In the data rows, 128 means zero.
Here are some points, one per row:
[166 105 192 185 122 113 116  69 126 150 111  70 110 171 110 166  75 114 186  87 133 147 141 189 207 121 128 120  99 151 132 126 176  84 100]
[ 87 213 150 122 128 191 146  61  79 110 123 215 200 139  58 107 182 115 100 136  59 126 122 144 140  26 133 134 133 172 156 176 109 118 128]
[145 168 139 108 154  72 110 135  83 159 100 158  77 111 142 107 140  62 212 200 155 255 121  51 108 132 109 115 148  97  84 103 144 243 126]
[249  69 194 116 179  97 144 177 111  79  58 110 103  95 130 163 140 106 160 130 126 122 166 176 183  81 122 114 158 117 123 136 160 131 161]
[153 171  78  98 132 156 209  88 136 162 148 177 123 255 136 187 123  66 134 138 223 136 144 131 103 130 115 134 130 133 128 155 147 102 142]
[121 132 153  65  88 159 128  82 126 131  65 104 137  23 183 173  96  73 112  74 182 126 132  99  94 135 219 109 178 184 153 122  70  94 111]
[123 207 145 133 113 127 228 111  78  77 134 123 146 149 128 182 154  95 149 174  70  67 116 158 133  78 136 121 122 140 161 163 132 136 141]
[ 98  78 175 200 143 201 134 136 188 174 145 156 131 137 149 125 196 135 183 164 106  93 114 143 104  99 172 138  94 200 143  86 145 160 143]
[ 74  55  93 114 121 118 156  98 233 125  82  72 172 117 133 137  82  95 145 226  97 189 113 155 104 113 129 103  61 171 156 169 146  68 152]
[108 132  88  64  80  80 127 154 173 145  99  99 125  86 134 119 154 133 106  58 124 131 129  54 206 132  97 255  89 106  83 181 110 141 152]
[121 144 150 157  76  75  92  83 162 108 124 132 100 123 128 100 101 182 182 178 132  84 161 120  55 111 171 133 124  75 131 147  82  67 129]
[ 97 118  93 113 215 110 117 100 165 110 186  98  46 113 185 144 168   0 100  53  55 105 117 107 125 112 118  79 174  88 139 190 133  70 108]
[150 154 116 197 100 136 101 128  99 187  90 146 127 135 165 114 123 110  77 143  95 163 130 155 113 106  94 231 104 128  65 122  95 119 117]
[141  97 111 158 157 117 102 238 135 148 207 151 111 122 141 108 109 138 222 154 123 102 176  71  91 138  91 126 145 167 189 136  36 136 165]
[164 156 163 129 255  88 126 125 165 228 130 137 138 105  88 161 156 184  75 156  92 105 115 144 122 128 120 142 105 157  99  93  66 131 123]
[123  78 125 124 111  89 144  68 151 149 116 157 145 142 158   4 116 122 120  90 117 145  72  93  81 188 120 104 171  66 230 136 144 141 126]
[123  80 106 146 115 167 126  80  94 103 116 106 197 124  65  89  87 144  69  93 128 168 100  86  81 114  89 107 160 131 177 170 132 149  94]
[108 166 101 227 126  95 133 140 187 114 131 106 156  80 198 126 139 100  61 180 138 131 126 131 123 143  86 255 102  51 130 108 151 169  94]
[166 162 111 132 114 118  91  97  83 139 157 127  69  87  81 139 149 141  49 112 138 121  62 105  68 150 164 126  81 133 158 117 201 105 255]
[156 101 133 107 187 105 132 174 162 124 169  71 128 184 131 106 210 222 107 108 122 116 101  53 117  91  77 105 145 162 138 155  96  90 115]
[105  75  86 121 170 128 122 139 154 115  90 146 120 171  84 142 164 161 156  58 148 108 102 124 126  57 173 126 124  60 144  35 174 117 141]
[213 126 255 123 130 103  85 115 198  80 164 127  98 140 131 105 101  81  82  93 153 179 154 165 199 165 112 125 128 161 189 103 138 140 163]
[ 97  62  85 122 169  89 149  94 146 114 122 175 219 131 103 145  99  40 139 118  98 165 116 112 137 137  99 120 139 119 129  74  84 157 141]
[101  54 210 116  74 124 138 106 113 157 119 119 119  91 110 112 176 134 147 147 237 114  81  85 123  96 121  94 122  98  60  98  33  58 130]
[ 85 124 124  96 132 121 111 172  87 109 107 113  90 100 131 133 105 180  91 164 120 128  87 231 109 177  99  92  65  78 176 148 165 114 134]
[  2  98 124  98 157  87  76 154 100 120 125 115 179 129  97 159 103 118  87 141 195  85 148 133 107 144 144 169 156  89  94  93 167 108 200]
[147 159 122 147 157 180 146 180 154 223 240  93  89 129 177 137  62 186  96 100  99 166 120 119  87 113 171 118 152 155 100 105 114 131 167]
[110 130 146  72 135 164 109 209 179 149 162 126 191 101 181 131 124 154 172 136 107 128 109 187 104 127 140 167 169 189 119 144 158 177 105]
[103 142  90  75 106 118 109 170 117 102  91 172 107  60 165 121 109 138 105 106 114 114 140 185 104 120  49  85 103 155 176  89 159 120 146]
[187  80 156  94  76  69 137 101 140 150 143  88 227 153 171 185 123 128  79 106  34 173  91  80  71 112  50  71  89  92  76 135 113  96 111]
[159  94  50 183  82 155  97 155  98 118  84 119  83 113 135 123 127 101 109 196 126  73  98  62 160 150  66 131 121 162 101 164 129  11 123]
[119 112 186 133  88 114 107  71 128 204  78 117 129 180 117  95 169 153 104 135 103 144 187 134 243 142  89  91 189 129 174  88 149 105 189]
[ 85 162 126 156 255  85 132 163 119 184 162 138 114  74 137 119  79 229  90 138 157 136 124  94 145 101 119  96 123 205 141 147 142 131 116]
[119 126 136 202 105 161 116 156  86 177  99 156  69 123 158 125  75  93 116 123 109 106 101 101 146 145  69 202 130  98 129  81 155  99   8]
[116 183 184  69  60 145 110 106 128  87 135  69 141 158 135 121  47 169 135 189 110 109 131  92  84  71 193 138 142 111 132 131  94 143 128]
[130  84 117 166 127 174 101 107 171 126 223 181 170 141 162  97 196 168 212 148 102 101  96 177 136 189 150 173 146 153 112 121 134 147 173]
[119 153  69 110  95  10 115 196 124 237 175 133 113 126 143 131 166 198 188 140 136 126 158 138 151 112 101 123 159 254 136 149 149 124  95]
[126 205 140  80 119  83  56  74  81 100  66 149 151 138 155 146 102 126 185 162 124  64 160 120 138 127 200 147 139 108 185 112  89 112 101]
[178 104 201 138 101  90 122 130 100  90 200  64 143 123 106 138 135 108  76 199 170 107 233 137 203 156  90 129 188 110 144 124 187 179 185]
[ 83  89 138 128  33  82 123 150 132 104 181 182  71  77  36 155 183 104  12 138 126 139 152  92 106  95 222 114 162 152 122  68 131 100  69]
[176  85 154  75 177 199 104 116 125 125 156 140 186 150 202 123 149 148 165 154 147 133  67 172 133 139 206 214 164 174 148  89 148 140 123]
[179 168 142 183 128 184 177 153 204 121  78 228 111 205 123 252 119 107  90 129 205  80 152 133  73 154  97  95 209 117 126 200 107 138 139]
[127  80 197 130 100 144 116 131 152 163 103 144 111 131 114 175 125 158  91 133  14 142 223 122 211 150  92 112 175  87 173 110 182 128 143]
[160 146 143  71  91 150 103 119 124 153 100  89  70 127  55 114  92  97 129 101 132  80  47  94 135 167  76 218 101 154  50 130 196 115 120]
[155  69  97 153 145 129 140 111 106 149  98 119 211 146 132 101  43 131  99 174  97 117 111 123 105  90 134 114 159  87 144 152 138 152 190]
[ 48 128 141 107 128 105 105 108  47 208 113 111  95 130 161 127 156  65 128  87 125 103 134 248  88 109  78  73  95 117 116 145 105 145 171]
[110 199 103  78 143 212  65 194 127  98 101 115 162 142 143  97 154 115 168 162 122 183 145  83 120 156 155  95 154 120 151  82 231  49 121]
[118 142  83 110  92  86  99 122 161 125 117 154 118 126  93 102 144 146 107  94 127 112  90 228 132 151  75 126 171 111  97  89 134 147 122]
[158 126  92  90 210  87 132  51 105 114 160 138  91 112 175  91 130 119 103 125  94  60 137 109 128 147 121 140 173 143  37 154  97 137 142]
[128  80 118 151 133 122  94 182  61 120 116 127 155 151 160 183  69 169 108  54 155  68  79 145 177 121 190  82 122  72 104 122 112 100 133]
[110  91  73 141 167 166 142  82 117  69 181 101 136 149 116  74 108 148 154  83 135 183 255 186 145  84 136 138 121 117  44 166 205  86 156]
[116 146 127 181 126   0 142 132 133 114 151  67 172 134  33 119  80  75 151  67 125 137  98 107  85 169 117 135 152 139 155 161 151 125 101]
[ 99 176 103 109 114  96 226 123 116 136 132 191 112 207 140 187 138 150 140 126 187 153 171 105 102 148 154 147  99  98 183 118 150  91 165]
[ 88 154 164 241 102  75 128 146 125  69  91 115  89 136 238 107 165 161  82 108 130 198  91 127 128 139 179  98  79 130  96 147 133 233  98]
[144 170 122  99 161 158  73 197  95 115 135 140 193 100  98 106 162  84 129 114 128 199 143 137 176 150 193 140  96  77 131 163  58  96  58]
[156 125 112 198 110 146 110 108  60 103  85 118  84 103 198 154 179 138 113 145 148 211 146 101  77  89  70 234 128 115 140 117 108 134 133]
[ 99 145  85 186 127 146 139 157 101  94 140  63 155 145 170 119 186  73  95 207 147 177  67 108 190 187 174  37 152 139  42 105 150 150 101]
[142  67 118  88 108 101 124 154  86  96 139 163  73 143  89 116 134 107 170 129  84  84  99 146  95 173 174 104  79 126 103 153 150 166 144]
[104 224 166 159 130 181 255 108 108  95 133  80 170  29 103  98 134 139 230 111 108  85 132 116 133 170  78 119 145  74 119  31  95  68 155]
[143 125 129  83 160 145 144 125 153 140 101  82  93  93  87  67 142 129 100 133 198 107  78 186  81  68  66 117  97  91 171 146 179 157 111]
[ 60 147 160 169 109 155  90 180 133  53 123  92  69 190 154 117 138  91 145  79 107 173 132  88 106 102  56 212 127 150 106 114  80 142 131]
[189 140  97  87 131 125  83 118  99  79 159 147  99 117  50 194 124 157 118 145 111 213 109 183 101 115  63 100 120  94  87  64  72 121 112]
[157  95  84 118 153 108 132  40 154  56  68 149  66  79 133 119 134 199 123 140 104  69 180  85  90 176 117  98 153 189  91 119 152 162  39]
[ 80 149 147 132 230 130  87  40 170 147 175  74 109 134 111 171 115 145 105 139 176  96 149  91 130 147 101 128  79 190 136  99  92 137  55]
[102 115  94  89  85 180  61 119 158 113 130 136  99 118 106 104  99 110 101 135 148  96 128 195 111 145  50  67 178 127  64 128  57 163 135]
[119 101 121  84 136 149  98 122 109 102 173 146 131 125 137 148 130 118 137 111 139  47 156  43 159  67  91  75   0  81 149 105 164 220 119]
[159 181 120 112  63 118 107  60 178 130 181 123 155  74 192 128 158 137 197 110 150 107 134 163 131  94 185  89 139  54 141 132 133  74  66]
[137  62 113 134 155 186 128 144  96 154 163  77 179  78 116 195 214 125 206 135 134 130 130 157 115 177 187 206 140 153 246 190 108 164 144]
[148 218 123 161 107 190  88 189 130 117  62  98 200 141 114  69 133 103 168  65 119  83 147  86 144 136 183  62 122 176 131 113 134 167 173]
These points spread out most along one direction. Take the direction at right angles to it along which they spread out most. Then take the direction at right angles to both along which they spread out most. Go by this last direction. How many in every 100 of the points above lie lower along it than each point below? Answers are rounded to whole numbers. More than half of the points above lie lower than the first one.
[101 124 195  95 123  97 175 193 147 122 121 123  93 129  82  96 103  82 138 169  86  87 130 122  58  47 206 139 161  89  59 114 143 107  80] -> 30
[157  93 111 124 124 195 169 139  44 219 220 107 148 139 146 149 117 171 147 116 127 121 150 117 109 147 153 139 161 158 137 101 156 191  41] -> 54
[170  49 187 149 139 148 163 144 122 159 113 179 119  79 114  30  86 114  96  98 150 163 250 149 160 132 158 131  81 138 110 178 144  92 155] -> 86
[101 159 190 104 120 152 204 149 159 101 124 202 132 218 106 155 127 159 126 159 221 127 100 126 166 150  79 127 146 108 124 255 119 142  97] -> 42
[148 175  44 180 109 143 103 133 149 158  83  88  94 107  85 108 182 147 153 132 150 176 104 116 173  74 178 118 180  63 146 172  97 198 114] -> 19
[105 130 146 101 224  95 150 128  63  77 118 123  79 168 146  91 142 194  80 122  81 117  97 115 150 178 139 153 150 174 133 125  60  89 115] -> 62
[101  75  69 123 103 166 154 100 162 108 162 124  60 117  93 128   7 119 162 154  99 163  66 143 255  85 157 133 120 132 183 104  90 152 179] -> 59
[137 166 141 152 126 202  63 131 141 173 117 123 148 148  66 126 128 135 178 131  96 149 136 101 132 228 198  91  51  59  98 163 116 120  95] -> 22
[163 116  51  86  84 106 183 167 119 103 110  53 113 208 117  71 130 109  62 105 143  94 173 211  99 148 106 116  70 161 166  56  58 135 101] -> 59
[ 91 164 144  73 110 155 255 133 172 130  92 216  99 142 134 210 140 164 124 109 132 153 123 125 145 192 135 125 127 125  99 213 144 147 147] -> 42
[177 174  61 144 130 158 114 137 166 155  31 106 163 126 129 119 147  95 131 133 122 120 172  96 124 142 205 136  70 145  85 106 108 174 157] -> 16
[169 199 127 133  76 119 195 123 124  97 192 255 189 125 158 114 109 118 110 126 179 116  97 132 172  85 128 123  74 152 136 144 132  97 127] -> 26
[105  70 133 186 106  96 100  98 104  70  97 169 201 111 100 167  76 150 207  55 131 166 101 144  96 104 113 124 127 183 126 120 170 126 160] -> 43
